Each row is where one point has got to under a steady rotation. How many ticks took it there?
The counts run from 0 to 446.
[ 12  -6   8   4   7   1  18  16   8   2  -1   3  -6   6   9  26  -5   1
  -3   5   3   6  -2   1  -7   0  11   8  -6   0  -4 -14  -4   6 -17   1
  -1  -7  -2  -6   5 -11   5  -4   6   8 -14  17  -3  15   8  -8  11  -2
   3  -1 -13  -2  11   4   8  -4   8   0  13   4  -1  11   0   2  19  -4
   5   2   6  -8 -10   0  -2  -8  -1 -13  -5   1] -> 245
[-11  -4   7  14  13  -6  16  11   7   1  -2   4  -1 -13   1  17  -1   5
   0  -9   0  19   1  11   2  -4  13  -4   1  -5   1 -10 -16  -6  -5   7
   8   2   2  -2  13  -6  11  -1  15   2   4  13  -1   7   0  -5  11  -7
  -6   5  -9   5  17   4   4   2  19   6   8 -12   5  -3  -4  -8  17  -6
  -2  -5  -7  -2   6  -7   3   0 -11 -12 -11  -5] -> 427
[  1 -12  -3   1   1  -2   9  -5  -1  -3 -10   2   3 -12  -8   7   0   8
  -3 -18  -7   6  -7   2   6   9  16 -11  -4 -10   9  -2 -15   6  13  -1
   1   6   2   5  -7  -3  10  -2  13  15  -5  11  11  12   0   1   6 -15
 -12 -16   8   7   4 -12   9   2   3  13   4  -7   2  -6   1 -15  10  -5
  -9  -9  -6   9   9  -6  -9   4  -3  -8 -14   3] -> 155
[  1 -14   7   5  -5   3  14   2  -2   3 -17   3  -9   1   1   3  -6  13
   1  -3 -15   6 -16   0   3   0  17   0  -5  -7  -3 -13 -13   5  -9  -2
  -4   0   4 -10  -6  -3   9  -2   0  11  -6  13  10  17   9   3   5  -2
   6 -17   6   6   8  -7  17  -8  -6  11   5   8  -2   4   0  -5  14  -8
   2  -3   6   7  -6   4   3   3   1 -15  -4  -9] -> 369
[ -4 -18  -5  12   4 -16   4   7  10  -4   3 -13   0  -9 -12  18   7   6
  -3  -1  -8   7  -5  -1   1   3   9   1  -9 -12  -6 -11 -12   1  -6  -1
  -6   8  -1  -3   3 -12   9   3  18   6  -4  11  -2  11   3  -5   6  -5
  -2  -7   4   5  -5  -4  10  -1  19   7   9  -7  -5  -5   4 -10  26  -7
  -7  -2  -4  -8   2  -6   0   4  -9 -12 -13  -2] -> 126
[ -4  -3   3   7 -18  -9   6  -4   1   4 -16  -8  -6  -9   9   7   1  10
   9 -18 -14   7  -2   0 -10  -6   8  -7   2   1  -5 -11 -13  14  -4 -13
  -1   5  -5 -13  15   8  11  -5  10  -2   1  14  -1   8  11   4   8   1
  10  -7  10   3   7   5   1   0   5  11  14 -10   1   7   9  -4  19 -14
   2  -7  -8  -2  -4  -2   6   7 -10 -11   4   2] -> 224
[  8  -6   8   7  -1   1  14  14   1   0  -8   3  -3   1  10  20  -4   4
  -7   1  -4  10  -4  -5  -6  -1  18  13  -5   2  -4  -4 -16   4 -18  -1
  -7  -2  -5  -8   7  -8  13  -3   0  16  -6  18   2  18   5  -9  10   0
  16  -4 -11  -5   4  10   8  -6   7   8  15   2  -3  17   9  -1  13   1
   1   0   8  -1 -16   1   5  -8   2 -10   0  -5] -> 372
[ 15  -5   0   5   2  -7   9   0   5   0 -14   1  -8   1   3  21  10  -6
   0  -5   7  -8  -4  -6  -4   5   8   1 -11  -4 -12 -14   4  14  -7  -3
  -2   2  -4   0   0  -6   1   6  12   7 -24  13  12   3   8  -7  -1  -9
  13  -8   1  -5  -1   3   3   1  10   0  21   2  -4  -1  -6 -12  17  -7
  -5  -9   8 -12  -8   0   0  -1 -13 -19  -4   8] -> 112
[  0 -11   2   5 -19  -8   5 -11  -2   0 -14  -9  -7  -8   3  -1  -2   7
   4 -26 -12   3  -6   1  -9  -5   5 -11   1   4  -3 -11  -9  11   6 -18
  -5   4  -6  -4   4   3   7  -8  12   4   0  20   7   6   8  12  10  -5
   2  -9   8   2  -2   4   0   1   8  13  15   3   0   8   9  -5  12 -17
  -3  -7 -13   4  -6  -8  13   9  -2  -7  -2   1] -> 351
[ -3 -19  -4   0  -7  -2  17  -6  -2  -8  -4 -13  10  -3  -2  12  -5   0
   9 -17  -9  -3   4   6 -11 -13  -1  -3   0   3   7  -6  -9  17  12  -2
   4  -7   2   5   0  -3  11   2  11   4  12  16  11   3   6   1   7   1
  -2 -18   4  12  12   4  -3  -1  13  11   9  -3   2   6   5 -10  12 -14
   6  -3 -16   7   2   1   4 -13   6   6  -2  -3] -> 52
[ -4   4   7   9   5  -7  12  -1   3   8 -13   8  -7  -9  -8  11   8  -4
   0 -11   8  20   0   8  -5   4  16   2   8   5  -5  -5 -13   9  -5   6
   6   5   7   3  -1  -8  10  -4  13   9  -2  16   4   4  10  -2  15 -10
   6   3  -6  -4   1   2   5  -2   3   3  15  -8  -7   6   1  -8   8 -11
 -18 -11   3  -1   3 -10   4   1 -12 -19  -8  11] -> 144
[  1   6   3   6   3  -2  14  -6  10  -3 -15  -4   0  -3  -7  11   2  -3
   4 -13   7  18   1  14  -5   0  18  -3   5   8   3  -6 -12  19  -2   3
   3   2  12   1   5  -9   1  -6   9   0   0  16  -3  12  21  -7  14  -7
  -2  -5   0  -9   5  -1   7   5   1   2  10 -11  -4  10   2  -1  10 -13
   1 -18   4   1   4   0 -12  -6  -3 -13 -10  13] -> 272
[  2 -12   9   1   6  -4  21   2   6  -4   5  -1  11  -2  -6  12  -1  -4
   8  -2  -2   0   0   3  -1   1  19   0 -11   3   1   1 -19  11   7   2
   4  -6   9   8   1  -8   6  -3  10  13 -10  14  14  16   5  -4   6 -20
  -3  -3  -8   7  12  -4  -1 -10   6 -12   4   1  -4  10  -3 -14   9  -9
   4  -5  11   7   4  -1 -12 -10   1   1  -8   6] -> 290
[  0 -22  10   0   2   4  16   6  -2  -2  15   3  -5  -4   3   4   0   3
   4  -3  -8  -4  -2  -8   3   2  13  -4 -16   3  -9  -9  -5   4  -3   5
   2  -4  -8  -1  -3  -2   7   0  17  17 -11  24  19   6  -8   0   1 -11
   3   0  -4  12  10   2  -1 -15  12  -5  13   9  -1  -1  -5 -19  12  -3
  -7   1   3   2  -6  -6   7   3  -1   0  -8   3] -> 165
[  7  -6   3   3 -10   2  14   1  -3  -6 -14   7  -3   5   3  16   1  10
  -5 -14  -1  14  -6   2  -3  -5   8   4   0   5   4  -9   0   3 -10   7
  -3  -1 -15 -13  -6   3  11   2   5   6  -6  17   5   5  -1  -6   8   1
   0  -9  -2   1   0   9   4  -1  23  16  20  -3   4  14  10  -4   8  -1
  -1  -2 -19  -5 -15  -2  11  -2  -1 -19   2   4] -> 199
[ 10  -5   6   1 -12   0  13  12  10   4   0 -10  -6  -7   5   9  -7   3
   7  -8 -14   8  -6   1  -7  -2   3  -3  -5  -1  -1  -8 -14  10  -2  -2
  -8  11   5  -1   5  -2  12  -2  10   4   7  26  -6  15  18   1   7   2
   6  -2   7   4  11   2   0  -3  -4  10  12   5   2   9   8   3  16 -16
   0   2   2   7  -9 -11   1  -3   0  -6   0   0] -> 375
[  0  -3  -3  14   5 -16  17   3  18  -8  -8  -7   3  -7  -7  22  15  -3
   0  -5   7  16  -3   0  -3   1   2   5  -9  -7   3  -5 -11   5  -2   7
  -2   6   0   5   1 -10   9   9  10   6  -7  12  -4   4   9 -11   9  -7
   2 -11  -1  -2  -5   2   2   7  20   8  14 -10   2   2  -2  -6   9  -4
  -4  -6  -1 -12  -5  -6   2  -1  -7 -23  -7   5] -> 128
[  3  -1   9   4   3   4  24  -3  -4  -2  -8  11  -5  -4   7  10  -2  -4
  -2 -19   4  16   6   5  -6   0  21  -7   4  10   5  -2  -9  14   5   4
   8  -4  -5   3   6  -4   6 -12  11   9   1  20   4   8   7  -2  23  -3
  -2   2  -6  -4  11   8  -3   1  -2   7  13   6   2  12  -2  -3   0 -10
   4  -9  -3  11  -3  -7  -2  -3   7  -9  -2  13] -> 19
[ 20  -7   4  -4 -10  -1  17   6   8   4 -10 -11  10   5   3  18 -11   4
   2  -9 -10   2 -11  10  -7  -1   3   8  -5  -1  10   0 -17  10  -1  -7
 -11  -4   7   2   2  -6   5  -6   5   4   0  14   7  18  10  -4  11 -12
 -12 -12  -4  -1  14   0   2   2  11   4   5  -6  -3  19  10  -2   6  -3
  18  -4  -6   6  -1  -2  -1 -12   3  -2  -4   2] -> 76
[ -7  -6   1  10   0   2   7   0  -4   0 -20  -3   1  -4  -3   9  -6  11
  -3 -15  -4   4   8  -9  -7 -15   7   3  -5  -5  -3  -8  -3   7  -2   3
   7   3  -3  -5  -2   1  10   5   7   4  -5  13   9  -2  -3  -3  -1  -1
   5 -12   2   1  11   4   0   0  27   9  20 -15   4  -2   6 -15  15 -12
   2  -7 -14  -6  -3   7  12   6 -21  -9  -5  -6] -> 56
[ -8  -5   8   7   2  -6  20   7  -2   6 -20   4  -2   6   1  13   2   3
   8  -4  -1  13   2  -5 -13  -8  10   8  -2   3  -1  -5 -10  -6 -18   7
  -2  -4   1   1   2  -4   9  12  -5   5  -2   7  11   0   4   0   4  -7
  12  -7  -5   9   9  -2   0  -6  17   5  15  -4   1  10   2  -9   8 -10
   0  -1   0  -1  -2   9  16  -7 -10 -20   0 -12] -> 214
[ -6 -10   6   7  -9  -3  22 -12  -2 -15  -9   8  -4  -3   3   7   8  -1
  -1 -18  -4  16  -5   0   8   0  14  -3   1  10   3  -5  -8  11   9   9
   1  -5  -4   2   2  -2  19   3   8  14   0  15   8  10   2  -3   2  -2
   5 -10  11   3  -2   5  -2  -8   3   8  18   7   5   4  -3 -18   3  -7
  -2  -6   4   0  -6  -8  -2   0   3 -15  -2   8] -> 169
[ -1  -2   5  11   5  -6  19   8  14  -5 -12  -4  -8 -15   0   5  -4   4
   0 -13   1  15   3  -1   0   0  10  -9  -9  -2   8  -6 -13   3  10  11
  -4  10  -5   0   2  -1   7   0   9   3  -6  18  -3   3   7  -7  12  -6
  -5  -8  -1  -4   4  -5  -5   3  10  12  10  -4  15  -2   0  -5  -2 -13
   5  -2  -6   5 -12  -8  -4   4   1 -15 -16   7] -> 3
[ 12  -8   1   3  -4  -8   6  -8   5 -10  -2   4   4 -12   1  16  11  -8
  -6 -27   6   4   2  -2   1  12   6  -9  -1   4   1  -2 -11  11   6   0
   0   2 -10   3   5  -1  10  -3  22  12 -12  18  11   4  -2  -6   6  -9
   0  -3   4   2  -8   8  -2   2  11  14  19  -3   5   9   3  -9   8   0
  -9 -16  -6   3  -9  -7   1  -1  -2  -1  -5  12] -> 152
[ -6 -13   0  10   7  -6  27  -8  -6   0  -9   5  -4  -1   2  11   9   2
  11  -8  -2   7   3   7  -5   4  14 -10  -6   0  -2  -7 -10  14   3  -3
   4 -12  -6   3  -7   2  11  -6   8  12  -5   7  18   1   4   4  12  -8
   3  -7   0  10  11   1  -7  -6   4   4  -1  10  -2  -4 -13 -19   5  -3
   5  -7   2   3   2  -3  -5   3   1 -14 -10   6] -> 13
[  1 -10   0   4   2  -2   6   2  -9  -3   7   3  11  -7  -2  20  -4   1
  -2 -17  -5   1   8   2  -4   4  18  -5   2   0  -1  -1 -18   5  -6   2
   7  -3  -3   2   8   0  12  -1  20  16   8  18  10   7  -6  -1  13  -2
  -3  -1  -9   9  10   4  -1  -2   5  12   8  -9  -4   6   9  -9  22  -1
  -8 -11  -7   9   3  -5   2  -9  -4   7  -8   1] -> 23
[ 12 -17   3  -2   1  -1  10   7   3   6  -9  -5  -1  -3   8   9 -15  12
   6  -9 -10 -17  -2  -7 -12   2  10  -7 -14  -8  -7 -10  -7  14   3  -6
   2   1   0   8   0  -2  -2  -4  13   6 -15  15  12  11   5   3   8  -3
   2 -15  -3   9  19  -4   4  -1   3   9   5   2   1   0   2  -6  19 -14
  10  -2  -6  13  -4   6   1  -3  -9   4  -9  -6] -> 235
[  6  -6   6  -7  -5   0  15   8  -6   9  -8   0   4  11   2  12  -4  -8
   7 -12   1  -4   8   1 -18  -7   8   3  -2  13  -4  -6   0   9 -13   3
   6 -10   2   1   2  -1   3  -1  11   4  -6  17  17  -2   8  -3   9  -3
  10   1 -11   7  12   5  -6  -3  18  -2  19  -4 -10  18  10  -8  13 -12
  -4  -8  -3  -3  -1   9  14 -11 -10   3   1   2] -> 64
[  7  -6   2   0  -7  -7  10  -8   2  -6  -7   3  -2 -13   2   8   5   0
  -2 -25  -2   1  -2  -1   6  10  11 -15  -7   3   2  -3 -11   9  13  -4
  -3   6 -11   1   2   0   8  -3  18  13 -15  17   9   8   0  -7   6  -9
  -4  -6   7  -1  -1   1  -3   3   8  14  11  -1   8   2   3 -11   9  -3
  -6 -15  -8   4  -9 -15  -4  10  -4  -7  -9  14] -> 153
[  5 -13   5   8   3   1  16  11  -5   2  -8   0   1   5   1  19  -4   8
  -5   1  -6   9 -10   1  -5   1  20  11  -1  -2  -3  -7 -18   1 -22   4
  -5  -7   6  -3   2  -9  13   3  -4  15  -4  11   4  20   6  -3   8  -2
   9 -12 -11  -1   4   2  15  -8  -1   7  12   0  -5  17   8  -4  12   0
  -1  -1  12   0  -4  -1   3  -9   0 -13  -2 -13] -> 371
[  8  -8   3  -4 -13 -13  13   5  14  -2  -8  -9  12   3   1  13   6   0
  14 -15  -3  -1  -1  -4 -11  -3  -3   1 -10   3   2  -4  -7   5  -1  -5
  -7   6  -1   6   6   0   7  14   9   3 -11   9  13   5   9   0  -8  -7
   8 -11   6   9   5   0  -2   0  19   6  26  -7   5  12   6  -6  16 -12
   1  -5  -4  -3  -6   3   6 -11  -9  -1   9  -2] -> 81
[  8 -11  10  -1  -9   5  16   1   0   3 -22   3 -14   2   5  -1  -3  12
   6 -10 -13   6 -15  -2   0   4  14   0  -9  -3  -6 -15  -5   8  -6  -5
  -5   1  -8  -4  -2   0   2  -4   2   9 -13  17   9  16  12   3   1  -2
   8 -17  12   6   5  -5  10  -7  -3  10  10  12   0   4  -2  -6   9 -12
   6  -1   8   9  -9  -1  -1  10   2 -18  -2   0] -> 368
[ 21 -11   4  -9  -6   0  16   8   5  11  -8  -4   1  -4   4  12  -8   2
   1  -6 -10 -10  -4  -7 -14   8   6   1  -9  -6  -3   0 -13  13   0 -15
  -8  -2  -4   8  -6  -2   0  -4   9  14 -13  15  17  11   3   3  13 -10
   4 -10  -5   3  14  -6  -4  -4   3   9   3  13  -4  11   5  -9   3  -1
   7  -2  -4   8  -8   1   5  -1  -3   1  -5  -3] -> 361
[ -1   5  17   7   2   0  19   2  11   5 -16  -1  -2  -7  11   8  -4  -1
   5  -5  -3   6  -1  -5  -8  -8  11   9  -4   7  -9  -1  -8  13  -5  -3
  -7   0   0   1  15  -6   5   1  -1   2 -17  12   0  15  15  -6   4 -12
  11  -3  -5  -7  12   2   1  -2  13  -6  19   1   4  14  -1  -2   5 -11
  15  -3  11   0 -14   7   5  -2  -6 -14  -1   1] -> 89
[ 11  -9  -3   3  11  -1   4  17   3  -3   4  -7   1  -9   4  12 -15   7
  -6  -7   2  -2   7  -1  -8   5  16  -9  -9  -1   1 -13 -11   1  -7   5
   2   5  -6  -5   9  -5   5  -5  19   7  -5  22  -1   6   2  -8  20   4
  -2   1  -8  -3   5   3   2   4  10  10   9  -7  -2   3   9   4  21  -5
  -3  -7 -10   6 -11  -2  -3  -6  -8   3 -14   0] -> 403
